Rotation paths and how fast each direction turns (degrees per step):
Each turn is a multiple of 5 degrees from 10 to 175, or 0.
Each row of a path follows its step; steps can be skipped.
path 1
step 0: [ 1.02  0.25 -1.15 -0.45  1.16 -1.29 -1.17 -0.09  1.31  1.32 -1.67 -2.71
 -0.39 -0.75  1.38  2.15 -1.48  1.37  2.87 -0.99  0.74 -0.56 -1.29  0.36
 -1.27  1.95 -1.44 -0.12  0.99  0.44  0.45  2.47 -0.71 -0.75  1.30  0.28
 -0.75  0.62  2.85 -0.79  0.45  1.56 -0.24  0.32 -0.76 -0.32 -0.85 -0.57
  1.02  1.39 -1.39  1.77  0.53]
step 1: [ 2.53 -0.49  1.13 -0.54  0.81  0.35 -1.68 -1.51 -0.51 -0.47  0.66 -1.96
 -2.85 -2.80  0.58 -0.30 -2.02 -0.15  1.99  0.39  0.28  0.64  1.08  1.26
 -1.31 -1.34 -0.02 -0.25 -0.93  1.50  0.28 -1.08 -1.17  0.88  1.56 -0.94
  0.62  1.30  2.06  0.63 -0.74 -0.49 -0.65  0.21 -0.75  0.97 -0.92  0.24
  2.15 -2.44  1.70  0.36  0.12]
step 2: [ 3.00  0.48  0.80 -1.36 -0.36  3.08 -0.51  1.44 -0.57  0.78  0.60  0.14
 -1.65  0.49  1.50  1.47 -0.71  0.64  0.61  0.66  1.33  0.92  0.85  1.29
 -0.54 -0.42 -1.82 -1.31  1.66  1.14 -0.01 -0.32 -0.57  0.09  0.54 -0.51
 -0.22 -0.21 -2.19  0.04 -0.68 -1.82 -1.35  0.68 -0.26 -2.33 -0.86  2.19
 -2.01  0.22  1.96  1.41 -1.68]
step 3: [ 1.68 -1.61  0.11  0.65  2.80 -0.10  1.10  1.23  1.26  0.62 -1.15 -0.73
  1.25 -0.55  0.66  2.19 -0.61  2.57  2.20  1.67  0.24  1.67 -0.89  0.50
  0.43 -0.72 -1.55  0.43 -0.91  0.05 -0.53 -1.36 -0.49 -2.79  0.34  1.72
 -1.23 -1.38  0.04  0.33  0.32 -1.78 -1.95  0.08 -1.20 -0.64 -0.74  0.06
  0.07  1.83 -1.71  0.43 -1.06]
step 4: [ 0.84 -2.38  0.76  0.23  0.47 -1.42  0.02  0.45  0.71 -0.28  1.54 -1.28
 -1.45 -2.12 -2.16  1.71  0.11  2.05  1.58 -0.23  0.35  0.65 -1.20  2.62
 -1.76 -0.04  1.36  1.11  0.45 -0.05  0.77  0.39  1.14  1.09  3.21  2.45
  0.17  0.41 -0.64 -0.10 -1.48  1.64 -1.99  0.85 -1.04  0.09 -0.68 -0.45
  1.19 -0.62 -0.16  0.91  0.59]
step 5: [ 2.63  0.91  0.96  0.51 -0.70 -0.90 -1.51 -0.11 -0.73  0.91  0.40 -2.49
 -0.04 -0.34  0.61 -1.06  0.64  0.81  0.82 -0.65  1.14  0.71 -0.33 -0.16
 -1.51  1.32 -2.33  0.06  0.36 -0.08  0.81 -1.93 -0.66  1.62  3.20 -0.06
  1.91  0.17  0.77 -2.20  0.36  0.93 -0.46  1.91  0.22 -0.53  0.76  1.13
 -0.71  0.24  1.67  3.08 -2.06]
step 6: [ 0.09  0.81 -1.68  0.53  1.91  0.65 -0.23  0.98 -0.77  1.30 -0.15 -1.40
 -1.12 -2.36  1.08  0.60 -0.74 -1.11  1.03  2.32  0.40  1.74  0.61  0.51
 -1.32 -1.41 -1.43 -1.19 -1.73  0.52  1.52 -0.69  0.68 -1.46  0.61 -0.98
  0.20  0.55  1.52  1.03  0.94  0.00 -1.99 -0.40 -0.57 -1.95  1.89  1.61
 -1.66 -0.81 -1.40  1.06 -2.70]
step 7: [ 0.64 -1.22  0.00 -3.41  1.52  2.67  0.85  0.25  0.56 -1.50  1.24 -1.49
 -0.83 -2.31 -1.18  0.13 -0.85  1.53  0.58  0.38  0.72 -0.77  0.90  0.29
  0.35  1.31 -0.95 -0.72  0.90  2.02 -0.27  1.16  1.23 -0.61  2.25  2.38
 -2.52 -0.14  0.04  1.91 -0.78 -0.82 -1.51  0.39 -0.44 -0.06  1.59  0.07
 -0.13  0.70 -1.23  0.97 -1.57]
step 8: [ 1.54  0.08  0.15  0.08 -0.60 -0.95 -0.49  1.31 -0.03  0.96  0.49 -3.06
 -0.02  0.03 -0.98 -1.14 -1.09  2.33  0.44  0.71 -0.82 -0.33  1.53  1.71
 -0.84  1.75 -3.50  0.84  0.83 -0.89 -0.41 -0.60 -0.71 -0.87  0.94  1.08
 -0.58  1.35 -0.92 -1.20 -1.80 -0.81 -0.52  2.24 -2.97  0.21 -1.60 -2.14
  0.83 -0.57 -0.48  0.41 -0.62]
step 9: [ 3.20 -2.10 -0.53  1.34  1.00 -1.75  0.50  1.37 -1.47  0.33 -0.29 -1.37
 -2.57 -1.56  1.01 -0.46 -2.55 -0.30 -0.46  0.66  0.36  0.36  0.06  2.10
 -0.74  0.10  0.00 -1.58  0.13 -2.29  0.08  0.85 -1.27  1.45  0.12  0.38
  0.44 -0.27  0.94 -1.58  1.95  0.89 -1.03  0.30 -0.36 -2.36 -0.33 -0.54
 -0.41 -0.93 -0.83  1.45 -0.89]
Speeds:
[ 0.50 -0.17  0.03  0.09  0.13  0.17 -0.76  0.32  0.41  0.32  0.41 -0.01
  0.08  0.16  0.26 -0.15 -0.81  0.74 -0.09 -0.15  0.52 -0.46  0.11 -0.29
 -0.11 -0.48 -0.07  0.13 -0.07 -0.17 -0.05  0.59 -0.21  0.17 -0.38 -0.06
 -0.08  0.16 -0.26  0.26  0.48 -0.17  0.48 -0.80 -0.19 -0.27 -0.21  0.00
  0.53 -0.15  0.23 -0.31  0.22]
40
[-0.82  0.17 -0.11  0.07 -0.39  0.08 -0.28 -0.32  0.51 -0.41  0.10  0.12
  0.03  0.12  0.02 -0.06  0.45  0.04 -1.01 -0.46  0.08  0.56 -0.49 -0.46
  0.67 -0.34  0.16 -0.47 -0.19 -0.70  0.03  0.24 -0.30 -0.23 -0.27 -0.09
 -0.16 -0.05  0.16  0.13  0.06 -0.03  0.07  0.47  0.03 -0.03 -0.07 -0.01
  0.13 -0.16  0.44 -0.47  0.28]
0
[ 0.50  0.28  0.36 -0.01  0.14  0.15  0.23  0.51 -0.38  0.32  0.20 -0.16
 -0.37 -0.57  0.78  0.06  0.41 -0.04  0.05 -0.34  0.07  0.22  0.23 -0.24
  0.40 -0.09  0.15 -0.39 -0.61  0.11  0.10  0.24  0.63 -0.40 -0.36 -0.50
  0.47  0.28 -0.26  0.31  0.05 -0.10  0.45  0.22  0.74  0.41  0.12  0.01
 -0.13 -0.35  0.25  0.38 -0.13]
85
[-0.29 -0.70 -0.09 -0.32  0.26 -0.28 -0.61  0.12 -0.21  0.11  0.51  0.19
 -0.30  0.01 -0.18  0.37  0.26 -0.70 -0.60 -0.04  0.32  0.36  0.21  0.76
  0.10  0.03  0.65 -0.05  0.29 -0.13 -0.42 -0.03  0.33  0.32 -0.09 -0.09
  0.05 -0.02  0.03  0.63 -0.04 -0.02 -0.02 -0.56 -0.30 -0.16 -0.36 -0.16
 -0.11 -0.42 -0.20  0.58 -0.36]
145
[ 0.18  0.02  0.12  0.10 -0.28  0.09 -0.70 -0.26 -0.14 -0.04  0.34  0.43
 -0.13 -0.06 -0.95 -0.37  0.00 -0.26  0.16 -0.35 -0.29  0.02  0.19  0.55
  0.08  0.26 -0.81 -0.02  0.11  0.01  0.15 -0.29  0.03 -0.32  0.37  0.04
  0.04  0.23 -0.51  0.14 -0.11  0.03  0.15  0.15  0.98  0.07 -0.38 -0.09
  0.83 -0.12  0.33 -0.21 -0.13]
110
